Each path is a new rotation, seen through one point. The rows after it are directions, each followed by how far the rotation turns it, in degrees a step (0 if it stays put).
Each turn is a multiple of 5 degrees from 10 to 175, or 0.
Rotation 1:
[-10   0   9  16  71  -2 -26  -1 -34  -2 -13   1 -17  -8 -18  -4   1  -9
 -22 -16  16 -12  32 -18 -15 -15  -8  33 -31   2   4   6   7 -13  37]
[  6  -8  15  14  56   8 -28 -16 -43   7 -23   0 -21 -17 -17  -6 -17  -7
 -23 -15  25  -2  18 -17 -30 -15  -7  36 -23   7   3   5  13  -5  30]
[ 20   8  13  20  64  16 -30  -4 -41  10 -22  -3 -23 -21 -30  -7 -20   3
  -9 -11  11   4   5 -11 -20 -17  -9  29 -19  -1  11  14  13 -17  24]
[  7  27   8  21  61  -5 -27   7 -31  17 -16  -8 -13 -33 -33   8  -5  -3
 -11 -17  14   0  19 -10 -23 -13 -14  32 -27  -4  15   8  30 -12  16]
[  7  15  12  19  46 -15 -25  -4 -38  16 -15 -10 -22 -38 -24   2   6 -19
  -6 -12  27   4   7 -20 -18 -17 -11  38 -22   4   5   9  23  -8  32]
[ -3  12   9  20  60  -9 -27  -2 -40  10  -5  -4 -26 -30 -26  -6  12 -20
  -1  -9  18  -1   3 -23  -2 -20  -8  25 -23  -3   5  15   2 -26  45]
[-15   1   8  19  70  -7 -27   1 -36  -3  -8  -3 -17 -13 -20  -2   6 -16
 -20 -19  19 -16  31 -20  -9 -12  -7  34 -29   1   5   7   5 -13  39]
[  2 -11  16  13  57   3 -31 -13 -45   4 -25   0 -22 -20 -13  -5  -9 -13
 -26 -14  24  -5  17 -20 -23 -12  -8  37 -26   5  -2   7  11  -6  40]
[ 15   2  13  18  69  16 -30  -8 -44   5 -20   1 -24 -18 -28 -12 -19   3
 -12 -12  15  -2  12 -14 -22 -14 -11  27 -19  -1   9  11   8 -19  29]
[  9  17   9  21  67   0 -30   4 -30   8 -21  -7 -11 -28 -32   5 -15   3
 -14 -18  15  -2  24 -12 -26 -15 -15  32 -22  -3  14   8  33 -10  16]
[ 11  20  14  20  47 -11 -27  -4 -37  19 -16  -8 -20 -40 -27   5  -3 -17
  -9 -15  27   9   4 -15 -25 -13 -15  33 -25   4  10   8  28  -7  27]
[  3  21   9  24  58  -8 -27   2 -42  14  -9  -8 -27 -34 -29  -2   9 -19
   0 -13  17   2   0 -15  -4 -17 -12  28 -21  -3   7  18  12 -25  40]
[-15  10   7  18  66 -15 -26   5 -29   2  -6  -3 -18 -20 -24   0  13 -20
 -13 -16  18 -13  23 -22  -4 -14  -6  30 -28   1   4   9  11 -16  39]
Directions:
[ 11  -1   3   0   2  11  -2  -2   1   1  -8   0   2   0  -3   0 -18  13
  -3  -1  -3   3   2   4 -11   1  -2   0   3   0   3  -2   6   3 -13] : 55
Rotation 2:
[  6   1  -2   2  32   9 -34  18  -6 -55 -25 -11  -3 -20 -43  18  -6  23
  -5 -11  31   6   9  38   8  -3 -10  -7   2 -22  -2   3  22 -26  -9]
[  5  -3 -18   6  26  10 -23  10  -4 -58 -23 -13 -18 -29  15 -16   7  31
  19   2  47  -3  17   4   3 -18 -17   8  12 -35 -15  12  11 -25  12]
[  3 -20 -12 -15  19  -2 -32   6   5 -54  12 -11 -14 -16 -20 -12 -12  45
  14   7  19   0   4  30  -1   3 -20 -27  -9 -24   3   5  -1 -41 -28]
[  2 -28 -13  22  12   6 -26  10  15 -45 -17 -18  -9 -20 -20 -28   5  32
   7   8  24  -9  32   6   6  -9  -5  -7  42 -17  18  10  21 -35 -18]
[  0 -15   1   8   2  25 -25  -6   5 -49 -13  -6  -1 -25 -37  -5 -10  39
  26   9  31  16  -2   6  35 -20 -14  11  -6 -12  13  -7  -4 -34 -24]
[ -9 -13   9   7  21  13 -31 -12  -3 -46 -44  -5 -11 -25 -16   8  -1  41
   3  -5  30  -8   9  19   2 -19  -4 -16  10  -5  -2  16  42 -38  -6]
[ -1  -9 -26  26  20   9 -25   2   5 -43 -32   3 -17  -9  -1 -23   5  28
  35  14  46  11  -3  21   2 -16 -26   0 -12  -8   7  16   1 -38   2]
[  2 -29 -11   7  30  -3 -44   6  -3 -34  -4   5   2 -30 -40 -19 -23  30
   3  10  25  -2  23  13  -7   5  -7 -21 -11 -11  -4  24  16 -41  -9]
[ 19  -7 -24  31  12  16 -20  28  11 -46 -30  -1  -1 -14 -32 -17  -4  32
   1  -5  28   7  24  17   4 -12 -13   3  23 -28  21  15  -3 -23  -2]
[  4  -9   0  -5  30  11 -35   8 -13 -58  -4 -17   1 -32 -33   2  -6  20
   7   5  44  11   9  10  20  -8 -10  12  -7 -23 -15  -7  15 -19 -10]
[  1  -2  -7 -10  10   9 -19   6   1 -58 -24 -11 -21 -23  10  -7   0  54
   9  -5  25  -9  15  16  -7 -23  -9 -19  18 -33  -3  13  11 -34  -1]
[ -1 -26 -23   7  24   0 -32   0  10 -53   2 -21 -17  -9 -11 -21  10  25
  27  21  34   6  -4  30   7   5 -24  -4   4  -8   9  -5   8 -38 -28]
[ -4 -35   1  11   5  12 -28  -6   4 -35 -11  -3  -5 -33 -24 -26 -16  44
   7  11  23  -8  31 -13  13 -15   0 -11  17 -11  14  17  15 -41 -15]
Directions:
[  4   5  -5   1  -5   4   4   3   3  -3   3   1   0   7  -3   2  -1   2
   8   1   0  10 -13  10   5   0  -8   4 -11  -1   6  -5 -16   0  -7] : 160
[ -6  -4   4  12   0   2  -1 -10   1  10 -15  10   0   1  -4   0  -2  -2
   5   3   1   2  -5   1   1  -2   1   0  -8  16   6   7   5  -6   1] : 45
[  4  -2   4   7  -5   5   1   3   3   1   0  -1   9  -3 -19   2  -5  -2
  -7  -3  -3   5   8  -6  10  -1   4   8   8  -1  10  -5  -2   4  -3] : 80
[  0   2   6  -9  -5   2   1   0   0   0  -1   6   0   0  -5   9 -12  13
  -8  -7 -12  -4   0   4  -6  -1   3 -14  -4  -2   2   6  -2  -6  -3] : 140
Rotation 3:
[-41 -18  -6   3 -15  16  -2 -11 -10   9   9 -30 -24 -14  22   4  21   6
 -23 -29  -6 -13  22   3  23   2   6 -10  -5 -19  37  -7  37  -2 -16]
[-34 -25  -6 -15  -7  14   1  -4  -6  16  -7 -30  -2  -9  -3   4  22   7
 -28 -22  -8   6  38   2  23 -12  17  -2  -5  -3  44   2  43 -16 -18]
[-31 -14  -2   0 -15  21   8 -15  11  11   7 -42 -23   2  17   9  17  -6
 -24 -20  -8   4  16   0  21  -1  12 -14 -11  -2  43 -12  36  -5 -24]
[-44 -11 -12  -1 -17  12   2  -9 -10   7   1 -27 -11 -16  13   2  22  14
 -22 -29  -8 -17  25   3  21  -8  11  -8 -10 -16  42  -6  33  -6  -8]
[-31 -26   0 -15  -5  18  -2  -4   4  21   1 -32 -15 -12   8   5  14  -1
 -22 -15   0   8  35  -1  30 -12  19   1  -7  -5  44   1  43  -9 -19]
[-38 -14  -8   6 -18  18   8 -12   7   9   4 -37 -14   4  10  10  23  -3
 -22 -30 -13   0  20   4  14   4   5 -16  -6  -3  41 -13  34  -8 -25]
[-39  -7 -11 -12 -11  11   0 -12  -6   6  -3 -36 -12 -19  10   2  15  18
 -26 -20  -5  -6  27   3  23 -17  18  -8 -13 -11  48 -10  32  -4  -8]
[-34 -31   0  -4 -11  21   0  -6  -1  20   8 -31 -20 -11  13   5  16  -5
 -23 -21  -1   5  27   0  24   2   9   1  -2  -5  37   0  41  -6 -21]
[-34 -11 -11   1 -14  11   8  -7   5   7  -4 -36  -1   5   1  10  27   8
 -21 -29 -16   0  33   2  15  -3  10 -19 -10  -5  46  -8  39 -14 -21]
[-37  -9  -4  -8 -12  15   0 -12   7   8   2 -38 -24 -16  19   5  13   7
 -25 -12  -2   0  20  -2  25 -14  23  -4 -15  -8  48  -8  35   1 -10]
[-38 -28  -3  -2 -14  18  -4  -4 -10  19   7 -28 -13 -11  11   3  25   1
 -23 -34  -7  -6  28   5  23   4   7  -6  -2 -15  34   2  39 -11 -16]
[-35 -13  -9 -11 -12  13   7  -8   6   9 -10 -37  -2  -1   0   6  19   9
 -25 -17 -16   6  32  -2  17 -12  18 -12  -7   1  51  -4  41 -13 -21]
[-44  -9   0   0 -15  17   1 -15   4  11   9 -39 -31  -9  24   9  14   3
 -24 -19  -6  -3  16   2  25  -1  12 -11 -11  -9  42 -13  34   4 -17]
Directions:
[  2 -17   3  -6   3   1  -6   8  -6   9   1   8   6  -4  -5  -2   1  -6
   1  -1   4   3   9  -1   2   3  -1  10   7   0  -5  11   6  -6  -2] : 115
[  4  -1   3 -11   5   1  -2  -3   9   3  -1  -5  -8  -4   4   0  -9  -3
  -1  15   5  12  -2  -4   7  -8  10   8  -2   6   5  -1   0   4   1] : 145
[ -7  -6  10  -4  -7   3   4   2  10  -3  -6   8   0  -2   8   9   5   3
  -2  -3 -11   5   1   6  -2  -6  -5   2  -3   2  -3   2   8   7  12] : 0
Rotation 4:
[ 14  17  19   0  13  12   1 -26  25   0  25  17  20 -10  31   3 -11 -17
  13 -43  35 -32 -13   3  -1 -23 -26  -7  33  25  13 -24  23  -5  -7]
[ 11  16  16   8  17  12   5 -23  27   7  25  10  24 -13  38   3  -5 -24
  17 -44  33 -24 -17   6   3 -26 -24  -6  31  28  12 -18  28   0  -3]
[  5  13  16   8  16   4  17 -23  26  17  21   7  27 -16  33   6   3 -28
  21 -44  29 -22 -15  14   6 -28 -21   1  26  29  12 -20  24  -9   3]
[  8  15  18  12  17  -4  24 -25  26  23  17  12  29 -18  34  -1   2 -27
  21 -40  28 -26  -9  20   1 -35 -22   2  19  24  13 -22  18 -12   6]
[ 12  15  25  13  12 -10  20 -26  19  23  19  14  23 -19  30  -8  -1 -24
  16 -34  33 -33  -9  16  -4 -38 -32   2  18  13  17 -28  10  -8   8]
[ 18  18  26   9  17 -13   9 -31  18  18  16  14  19 -22  30 -12  -6 -15
  11 -35  39 -33 -11  10  -9 -33 -40  -1  17   4  17 -28   7  -4   4]
[ 23  14  21  11  22  -9   4 -27  17  19  17   8  19 -22  28  -9  -7 -12
  10 -37  39 -25 -21   5  -9 -29 -41  -8  26   1  22 -23  13   5   0]
[ 29   9  11  11  20  -2  11 -22  11  21  12   2  22 -24  30  -3  -3 -14
   6 -37  39 -21 -28   4  -9 -22 -38 -14  27   7  18 -19  24   7   2]
[ 27   5   6  13  23  -4  16 -21  12  28   8   3  32 -26  32   2  -2 -24
   9 -37  34 -19 -24  12 -12 -21 -32 -14  28   7  15 -16  29   0   6]
[ 26   5   6   8  21  -3  28 -25   8  35   1   2  33 -26  23   2  -1 -28
   8 -35  27 -27 -16  19 -14 -23 -25 -19  24  10  11 -23  25 -10   2]
[ 28   3  13   5  16  -6  26 -31   7  32   0  10  29 -21  19  -5  -9 -25
   8 -31  28 -34  -5  21 -18 -20 -27 -15  21   5  12 -31  19 -14   2]
[ 27   9  19   0  18  -1  20 -34  12  23   2  22  23 -20  15 -10 -15 -19
   6 -31  30 -42   0  18 -23 -18 -29 -18  23   3  14 -34  19 -11   1]
[ 29   7  17  -5  17   3   9 -33  16  14   7  20  22 -18  16  -9 -14 -16
   2 -34  32 -44  -7  11 -20 -11 -33 -20  29   5  14 -31  22  -2  -5]
Directions:
[ 11  -6  -4   4   4  -8   5  -1 -10  12 -10  -5   2  -7  -3  -2   1   3
  -4   3   3   4  -6   1  -9   4  -6  -8  -1 -14   2   1   0   4   3] : 20
[ -2   2   7  -1  -4  -8   9  -4  -1   5  -4   6  -2   1  -5  -6  -1  -3
   2   6  -5 -11  12   9  -3  -6   1   6 -10  -5  -1  -9  -9  -9   3] : 55
Rotation 5:
[ 23 -12 -10  -8  23  -1   7  30 -17  31 -28  -9 -26   6  21  11  33 -11
  24  21  26  23   5  27 -17  21  21  13  -9  -2 -23 -47   5  13  -1]
[ 24 -31 -17 -12  13  14   8  22 -23   6 -37  -7 -31  -9  32 -11  21 -20
   7  20  15  23 -31  22  -7   9   7 -14 -32 -18 -15 -27   7  16 -18]
[ 17 -40 -30  -8   0  -9  15  15  -2  13 -32  11 -22 -15  11  13   6 -27
  -8  17  27  15  -7  29 -30  31  12  10  -5 -18 -22 -48  -8   6 -11]
[ 12 -20 -20   9  18  15   8  47  -8  29 -25   9 -21   0  36  27  17 -11
  13   5  27  40  -4  31 -11  13   3  -4  -7  -5 -26 -32  -4  15   1]
[ 24 -31 -25 -29  25  10  17  25 -26  35 -23   5 -16   4  26  -5   7 -26
 -18  14   2  34 -25  25 -20  11  -1 -10  -7 -28 -28 -22   2   7 -11]
[ 27 -19 -18 -17  16 -14  13  18 -15  36 -30  -5 -18   1  10   6  26 -16
   8  18  23  15   6  28 -23  29  24  23  -6 -11 -18 -51   1   5  -2]
[ 19 -22 -13  -2  22  18   6  34 -21  11 -35  -7 -35   0  35   3  29  -7
  25  23  24  27 -15  26 -11  10   9 -14 -32  -9 -16 -29  10  19  -8]
[ 22 -44 -27 -14   1   3  13  14 -11   2 -31   5 -25 -18  16   4   7 -32
 -16  19  15  18 -24  26 -28  24   8  -6 -13 -25 -25 -33  -6  11 -21]
[ 10 -20 -24   5  12  -1  14  40   0  30 -28  13 -20  -4  24  28  15 -16
   7   2  36  28   5  34 -17  21  13  10   5  -5 -21 -47 -13  12   1]
[ 19 -27 -17 -14  26  18  12  37 -24  32 -22   6 -22   7  35   3  14 -17
  -5  16   8  42 -19  26  -9   4 -10 -14 -15 -21 -32 -19   6  10  -4]
[ 31 -26 -23 -29  16 -11  19  12 -22  37 -27  -9 -18   0  10  -1  22 -27
 -12  20   7  16 -11  24 -26  26  19  15   0 -22 -24 -41   1   7 -13]
[ 18 -11 -13   0  19   2   7  30 -13  19 -38  -5 -31  -2  29   7  31  -6
  30  17  34  19   1  29 -11  17  20   9 -20  -4 -10 -46   6  15   1]
[ 19 -42 -20  -7  13  14  13  24 -13  -2 -31   5 -32 -12  29   2  14 -24
  -2  27  14  25 -28  26 -19  16  -3 -17 -25 -19 -29 -22   4  13 -17]
Directions:
[ 4  1  0  6 -1 -7 -5  1  4  4  5 -6  3 -2 -6 14 12 -2  2 -5  2 -3  5 -2
 -1  4 13  9 11  9 -3 -5 -5  6 -4] : 135
[ -3   2  -4  -2   6   2   2   8  -2  15   8   6   9   6   2   6  -7   0
 -10  -8  -5  10   3   2   1  -4  -7   0  11  -2  -6   3  -3  -3   6] : 70
Rotation 6:
[ 11  15 -22  -3  35  18 -15  32  28  33  16  -5 -23  -4 -39   7 -10  23
  -3  12   8  26  -1  11  14  24  20  30  42   0 -10  17 -31  10 -20]
[  6   4 -33  -9  21  20 -12  25  48  35  17   5 -17 -20 -39 -15   8  17
  -9  14  -3  23  -7   4   4  23  11  36  22 -15   1  19 -28  17 -14]
[ -3  15 -34   1  13  22 -13  24  47  36   7  -1 -41   0 -20  -9   2  12
  -9   9   4  31 -28  18  10  28  24  42  21   6   5  19 -22  16 -19]
[  6  13 -44   6  26  31  -9   6  39  30  18  -7 -43 -16 -24 -12   8   6
  -5   5  -3  10  -6   6  10  27  22  41  35  -2  -2   5  -3  11 -28]
[ -2  14 -43  -2   1  30 -13  15  54  23  12   7 -33 -18 -23 -27  16   2
 -15   1  -7   7 -21   9   6  36   6  34  19  -9  -7  16   7  18 -17]
[ -4  32 -40   3   5  30 -20  18  40  22   6  -7 -45   2 -20 -11   2   7
  -7 -12   0   3 -28  23  14  38  14  23  29   8 -16  13  19  11 -18]
[  8  26 -34  -3  17  34 -19  18  34  15  24  -1 -32 -14 -41 -22   3   7
 -10 -12  -7  -8  -5  11   8  38   2  17  39  -8 -27   7  28   9 -17]
[ -2  24 -25 -17  -1  25 -20  34  44  15  11   7 -21 -10 -46 -25   0  14
 -15 -10  -7  -2 -29  25   4  39 -11   7  23  -4 -23  21  22  16  -2]
[ -4  24 -14 -14  24  29 -24  38  24  18  17  -7 -32   2 -47  -5 -21  21
  -7 -18  -6   1 -22  30   8  35   9   6  39   9 -25  13  14   3  -1]
[ -1   6 -16 -23  34  23 -27  35  25  18  30   1 -17 -14 -62 -19 -13  18
 -12  -4 -19   1  -6  14   3  30   1  14  39 -11 -16  10   2   9   2]
[ -6   2  -8 -26  23  15 -31  44  27  25  13   6 -25  -1 -48 -14 -15  18
 -14   1 -19  14 -33  30   9  33  -1  20  26  -1  -4  21  -8  16   8]
[ -5  -2 -14 -19  43  14 -28  34  12  25  23  -5 -39   2 -34  -1 -19  11
 -10   2 -20  12 -15  21  17  31  18  35  48   1  -1   5 -11   7  -4]
[ -4 -16 -23 -21  30  10 -23  29  28  26  24   4 -22 -15 -34 -16   0   4
 -16  18 -33   7 -11   9  20  33   3  46  36 -15   1  14  -9  18  -3]
Directions:
[  1   7  -8   5  -8   1   0  -6   3  -6  -4  -1  -1   0  10  -1   8  -7
  -1  -1   3 -11   0   1   7   7  -5   2   2   0  -9   1  19   2  -5] : 35
[ -4 -10   7 -10   6  -9  -7   5 -12  -5   1   0   3   5   2   3  -4  -5
  -4   5 -10  -6  -2   5  10   4  -7   5   7  -1  -2   1   5   1   8] : 20
Rotation 7:
[-12 -24  15 -13  20   7  17  15 -21 -36  19  41   2  28  -3 -22 -38  12
 -28   7  25   3 -11  -5   7  16  52 -19  -5 -13  19   6   6 -34  -5]
[ 13 -14  22   4  23  33   6  25  -8 -18  21  28 -10  25   9 -33 -32  12
   2  -6  31 -13 -19  -5   6  29  35 -48   4   2  28  22  12 -22   9]
[ -7 -17  25  20  22  36  -4 -12 -11 -16  15  -1 -24  35  -1 -45 -13  -4
   6  10  39  -4  -9  -3   6   6  55 -33 -22  11  16   9  12 -22  15]
[-12 -26  19   1  17  29   6 -29 -17 -25  16  24 -14  15  -3 -24 -13  -6
 -18  23  49  -1 -31  16  27  14  45  -7   1  -7  25  -1   3 -42   3]
[  1 -26  23  -5  11  29  12  -5   6  -2  16  37 -15  18   1  -9 -36  15
  12  21  27   8 -33   7  31  26  31 -35  13  23  33   9 -10 -30 -10]
[-21 -29  15   2   3  32  18  -5  -5  -4  16  19 -14  29 -14 -30 -48   9
  12  11   9  18 -11 -14  12  -4  52 -25 -23  23  20  28  -2 -30  -9]
[-25 -23  13   3  17  33   6  -5 -26 -18   4  26   3  13  -5 -34 -51  -7
 -28  11  18  -6 -10   0   4   9  40  -9  -9  -4  39  26  21 -42   2]
[  6 -17  10  10  46  25   8   7 -15   3  13  28 -11  21  -1 -23 -53 -15
   5  12  30 -15 -19  13   6  36  27 -29   3   9  35   4  -1 -21  20]
[-12 -16   6  13  34  27  24 -21 -21   3  20  14 -18  29  -8 -25 -23   3
   4   4  40  10  -6  -3   3  11  62 -37 -11  11   4   5 -22 -25  22]
[-18 -23  12   5  17  20  11 -21 -10 -29   2  27  -4  15  -1 -18 -24  23
 -33  13  33  18  -6  15  12  14  60 -29  14  -7  19  10  -8 -36   7]
[  6 -24  28  -4  22  11   5  22   8 -31  17  40  -9  37   5 -20 -44  14
  -3  21  21   7 -15   2  15  23  43 -40   1   6  26  -3   6 -18  -6]
[ -2 -18  23  -2  11  26  17  15 -18 -17  34  19 -20  34  -4 -36 -26   4
  10  -4  33  -4 -18 -24   9   6  49 -31 -24   7  13  23  12 -29  -4]
[ -7 -20  23  18  12  46  -6 -13 -19 -19   6   8 -13  13   6 -42 -15   2
 -15   9  38 -10 -21  11   9  13  39 -21  -2   3  34  29  24 -40   9]
Directions:
[  3   2  -1  -2  -3   5  -2   0   0  -2  -5   5   6 -11   6   2   2   6
 -11  -5   2  -4  -5   7   0   8  -7  -1  16  -6   8  10   3  -6   1] : 125
[ -4  -5  19   1  -4  -1  -3  -4  -1   4  -1   5   3  -3   2  -6 -11   1
   1  -3   1  -1  -5   4   1  -8  -5  -4  -4 -14  -6   2  -8   5   6] : 0
[  8   1  10  -1  -5  -3  -5   5   5 -14   5  -2  -6   6   5  -3  17   6
  -1   0   9  -2  -1  -2   3   0   4  -6   1  -6  -6  -4   7   3  -1] : 40
[ -4   2  -1   9  -7   9  -1  -8   2   4  -5 -11  -1  -2   0  -6   6   9
   1  -6  -1   7   7  -3  -6  -7   6  -9  -1   6  -2  15  -1   0   3] : 110
